[[132, 149, 133, 122],
 [127, 130, 121, 150],
 [149, 131, 110, 123],
 [126, 128, 121, 150],
 [139, 149, 125, 122],
 [135, 150, 132, 125],
 [147, 129, 109, 136],
 [121, 136, 112, 151],
 [144, 131, 120, 146],
 [150, 130, 105, 122],
 [148, 127, 107, 115],
 [123, 131, 128, 149],
 [124, 134, 118, 151]]
Indices start at 0.
The entry in row 0 and column 2 is 133
What is the entry at row 0, column 1? 149
The bottom-left entry is 124
What is the entry in the top-left corner? 132
What is the entry directly above 120? 112
The entry directly above the smallest entry: 120
What is the entry just left of 110? 131
What is the entry in row 2 and column 0? 149
The entry directly above 124: 123
The top-right entry is 122
What is the entry at row 1, column 2? 121
What is the entry at row 1, column 0? 127
The entry in row 1 and column 1 -> 130
What is the entry in the bottom-right corner? 151
The entry directly below the smallest entry: 107
The entry at row 2, column 2 -> 110
